One hidden turn or mirror swaps the rows below in pairs. Which row is each named row swapped with?
The rows were stretched afterwards, more along some directions than others.
J_808: [ 21  13   8  -7 -10 -18  10   8  11  -1  14  -5   3   0   0  -6   1]
J_329: [-18   6  23 -15   5 -14 -14  -9  -7   2   6 -23  -1   2  12  27  -4]
J_73: [ -7  -7  15  19   7  13 -10 -20   3  -2 -24 -20  11 -14 -20  -6   4]
J_980: [  6   6  13   7  -4   5  16   0 -12 -21  -8  -3   3  -1  -9   2   3]
J_739: [-10   4 -13  -3  -8   7   4   6 -25 -35   4   5   2  -9 -27 -11   4]
J_700: [ 11   6 -19   9   8   3  -7  17 -26 -15  -2  -2   3  11 -17 -12  15]
J_80: [-30 -12  11  -8   6 -18  12   5 -20   1 -31  -4  -2 -26  26  -6 -11]
J_44: [-20   3   1  -5   4 -19  14  11  -1  17  -4  18 -13   0  32  -4   0]
J_325: [ -5   6  19  -9  10  10  -8  -6   5 -31 -10 -26  -4  12   9  13   7]
J_49: [ -3   8 -20  17  -3  27  16  -2   1  -7 -33   5   6  -5 -18 -35   0]
J_536: [  5  14  10   7 -14 -17   5 -10  10  19  -5 -11  13 -11 -11 -18   4]
J_578: [ 16   2   0   1   3  22  -8   2  12 -12 -11   4   9  16  -7  -9   5]
J_226: [ -8  15 -16 -17  -6 -20  -3  25 -16 -20  10   3  -5   9  -4 -11   2]
J_750: [-23  -3   2 -10  -9 -11  26  16  -2 -11 -28  13 -16 -15  20 -20   0]
J_930: [-1 40 -4 -4 -9  3 -3  2 12 11  7 14 -1 33 -4  4 -5]
J_603: [-27  36  12   3  -8  10 -11  -3  -3  -5 -19  10   2   5  -9   6   5]
J_546: [ 11   8  -8  -9  -3  13   3   4  -3 -29 -12  -3  13   6 -22  -3   7]
J_674: [ -9  10 -20  -5   5  -8  -5   9   3 -15 -27  -2  13   3 -25 -44  -2]
J_709: [-24   5  30 -14   9 -10 -18  -6  -7   4  -1 -21  -6  -4   8  20  -1]
J_308: [  9   5   1   9  17   2  -4  -3  13  -1 -12 -17  12  27   1 -23   9]
J_302: [  9  -5  20   2  20 -20 -21   9  -9  14   4 -26  -4   6  18  -2  13]
J_334: [  8 -21   9  -7 -12 -15  22   7   5  22   2  14  -8 -29  22 -11  -2]
J_445: [ 16  14   3   0   5  -6 -16   8  21  -2   9 -12  10  31 -22  -5  11]
J_714: [  2   3  39   9   3   6   7 -15   6  18 -13 -27   3   3  11 -10   1]
J_642: [  1   1  20 -15   4 -14 -19   0 -10 -16  13 -22   5  -3   7   7   0]
J_41: [ -5  20  10   6  -7  17  -2  -5  19   3 -14   2  14  11 -27 -24   1]
J_539: [  7  -5  23  -3  24 -24 -24   8  -1  18   9 -27  -4  11  20   0  11]
J_94: [ -4  -5 -16  12  11   4   5  13 -19  -6  -3   3  -7   3 -19 -20  16]
J_942: [ 11  -9  13   3  25 -21 -21  13  -8  14   6 -23  -4   6  14  -8  15]
J_654: [ -8   2  26   6  -4  12  18   7  -5 -23 -18  -5  -4 -21 -14 -27  13]
J_624: [  1   0  16 -11   2 -18   2   9  20  -6 -24 -18  -2   2  15 -32   3]
J_484: [-15 -10  25  -3  10  -3  -3  10 -24 -27 -17 -31  -2 -10   4 -21  10]
J_32: [-10  -6  21 -14   6 -14  -4  -4   2  18 -27 -17   7  -8  21 -17  -8]
J_166: [ -5 -18  24   3  10 -20   1  18 -23  10 -10 -14 -10 -33  11 -33  17]
J_419: [ 10   8  25  -8 -10 -29   9  10  13   6   5  -3  -2 -18  -6 -31   4]
J_490: [-13  14 -28  -9  -7   3   7   5  -9  -2 -21  18   7  12  -9 -10 -10]
J_472: [ -4 -11 -11  15  14  -1   3  18 -24  -3  -7   2 -10  -8 -13 -26  21]
J_628: [-11  -6  25  -6  -3 -24   8  14   6  17   5   1 -11 -14   9  -2   8]
J_792: [-17  19   0  -7  -7 -19 -20   0  16  18   2  16  -4  -8  -6   5  -6]
J_189: [ -7  -2 -11  12   7   0   3  16 -22  -5  -8   4 -10  -7 -17 -27  19]
J_870: [ -7   1  -1 -15 -11 -17  17   8  12 -11   4   0 -15 -20  -5 -25   8]
J_985: [  1 -10  13 -21 -13 -25  20  11   4   6  -4   2  -3 -37   2 -22   4]
J_91: [-11  26 -13  -9  -1   2 -19  -1   4 -18   4  -8   7  20 -39 -10   5]
J_811: [-15   1  26  -2   5  -3   1  -1   8  20 -28  -8  -6 -18  33 -13  -6]
J_918: [  3  19 -16  -4   0   0 -15  -5   4 -10   9 -14  11  20 -39  -5   3]
J_128: [  1  15  15  -7 -10 -11   2  -6  14  28   8   4   8  13  18  24 -15]

Swapped with J_709: J_918
Swapped with J_166: J_700
Swapped with J_654: J_808
Swapped with J_226: J_484
Swapped with J_792: J_73

One hidden turn or mirror swaps the rows below in pairs. Which row is each named row swapped with?
The rows were stretched afterwards, more along some directions than others.
J_387: [ -6   4 -17  11   9   8  -5   6   7 -11 -13 -14  -6   5   9   1  -3  -6]
J_738: [-22  -8 -15 -22  16   3 -22   7  21  14  -2   1 -11   8  11   7  -4 -20]
J_831: [ 12  13  -3  -3  30   1 -22  -9   2   6  -4  -8   7  10   5   8   5 -23]
J_506: [ -4  -7  -3   9 -14  -2  17   7 -12   0  -2   8   2  10  -2  -1  -7   3]
J_114: [-22  -4  -6  -6   3   7 -13   4  14  -2   7 -12  -4   1   9   5  -7  -9]
J_922: [  3  -2   7  13  -7   1   4  -3 -10  -7  10  -5   0  -1   5  -6 -11  11]
J_38: [-11   6 -16  -1 -10  -3  -4  18   9  -5   1   3  -6   1   1  -6   5  -6]
J_729: [ -2  12 -17 -14   0   9 -19  18  15   6   2  -2  -1   5  21   4 -10   3]
J_361: [  3   1  12  17  -1   1  -7  -6   0  -1   6  -5 -14   0   8   2  -7   2]
J_900: [  3  -5 -18  -5 -22  -4   6  30  18  -2  -4  28  -3   2  -6  -9 -10   0]
J_840: [ -9 -15  -6 -23   0   1  -6  11  -6   8   0   0  -1  17   2  -9   1 -10]
J_984: [-20   1  -8  -7  -2 -11   0  -4   0   7 -14 -10  -4   1  10   7  -6  -5]
J_659: [ -8   4  -9   1  -8  -4 -12  12   8  -9 -11  -3 -18  -7   9   3 -11   3]
J_598: [-15   4  -8  -5  11  11 -15  -6   3   5  -4 -14   0  13  27   5   3 -15]
J_916: [  3  -3  -7 -10  12 -11   3   4  17   6  -2  21  -3  -3  -4   9   0 -15]
J_565: [  9  -2 -15   2  -7  -7   8  15  15  -9  -8  16  -3  -6 -10  -9 -14  -5]
J_824: [  8   4   1  -6 -10   8  -7  15  16  -7   5  13  -1   1   6  -8  -9 -14]
J_391: [10 -6  3 14  9  2 -4 -1  6 -2 15  3 -3 11  0  8 -6  3]
J_162: [  3   6  -6  -1   9   7 -14   6  -7  -1   5 -15  -7  18  14  -5   8  -7]
J_206: [-3  3 -1 -8 -7 -4 -9  9 -4  1  9  8 -7 12  1  2 -6 -5]
J_413: [-11  -9 -16 -17  19  -6 -12   2   9   1  -7  -1 -11  12  -1  -4   2 -22]
J_371: [-16 -10   0   3   8  -5  13  -2   1  -1  -9   2   4  -1  -4  -1  -7  -7]
J_634: [-14  -3 -18  -4  34   4 -23  11  28  12 -14  -2  -7  12   6  15  -5 -15]
J_529: [ 3  1 -9 -9 12 -9  2  5 -5 -4 -1  0 11  1  7 14 -1  7]
J_204: [ 20   3 -11  16 -10   6  -9   7  12   5   2   6  -8   9   5   4  -4   3]
J_924: [ -9   0 -19 -16  17  -3 -11   6  -1   5 -21  -7   4   4   3  -3   1 -16]
J_284: [ -9  -1 -12  -7   7  -1  -1   2   5   3 -15  -7   4  10   8  -5  11 -19]
J_136: [  3   2 -14   1  29   2 -10   3  20   2  -6  -3   4  20  12   7   7 -17]
J_810: [  4   3 -11   7   3   7 -15   5  -3 -10   1 -17   4  13  15  -1   0   4]
J_333: [  7   0 -22  -1  -7   6  -5  18  -2   6  -1   9  -6  24   5   6  -4  -3]
J_191: [  6 -10 -13  -3  16  -1  -9  18  20  19  -9  15 -24  12 -10   3  -5  -2]
J_825: [ -9   9 -12  -1  13  -1  -1  19  16   4 -13   9 -12  10   2   5  -9  -8]
J_588: [ -7   1  -9   0  -3   7 -12  -4   5  -3   6   2  -2   5  21  11 -16   0]
J_290: [ -1 -26 -14   3  -1   1  -6 -10   4   7  -7   4  -3   8 -13 -14   5 -12]
J_480: [ -2 -19  -4  14   2  -7  13 -12  -5  -1  -5   4  -5   9 -11  -5  -1  -1]
J_913: [  4  -9 -13   2 -15   3   3  18  11  -6   1  16   3  13  -6 -21   0   3]
J_268: [ -1  -2 -10   3   6   6  -8  18  -4   5  -5 -11 -13  15  10   0   1  10]
J_384: [-15  -7 -10   3  11   6 -15   8  -2  -3   3  -7 -14  13  12  12  -9  10]
J_190: [ -8  -6   1  14   3 -11  11  -8  -6 -11  -5  -8  11   1  -1   7 -13  -1]
J_841: [ -4 -10 -23   4   0   9  -1  26  25 -12  -2  16 -11   0  -2   1  -5   0]
J_163: [  0  -9 -13   4  -7 -14   6  11  20  -1  -7  18  -1   0  -3  10  -5   2]
J_929: [-20 -10 -15  -7  10   1  -6   3  14  11   0   2   0  -3   4  -6  -4   4]

Swapped with J_384: J_204
Swapped with J_391: J_810
Swapped with J_738: J_900
Swapped with J_841: J_290
Swapped with J_136: J_190

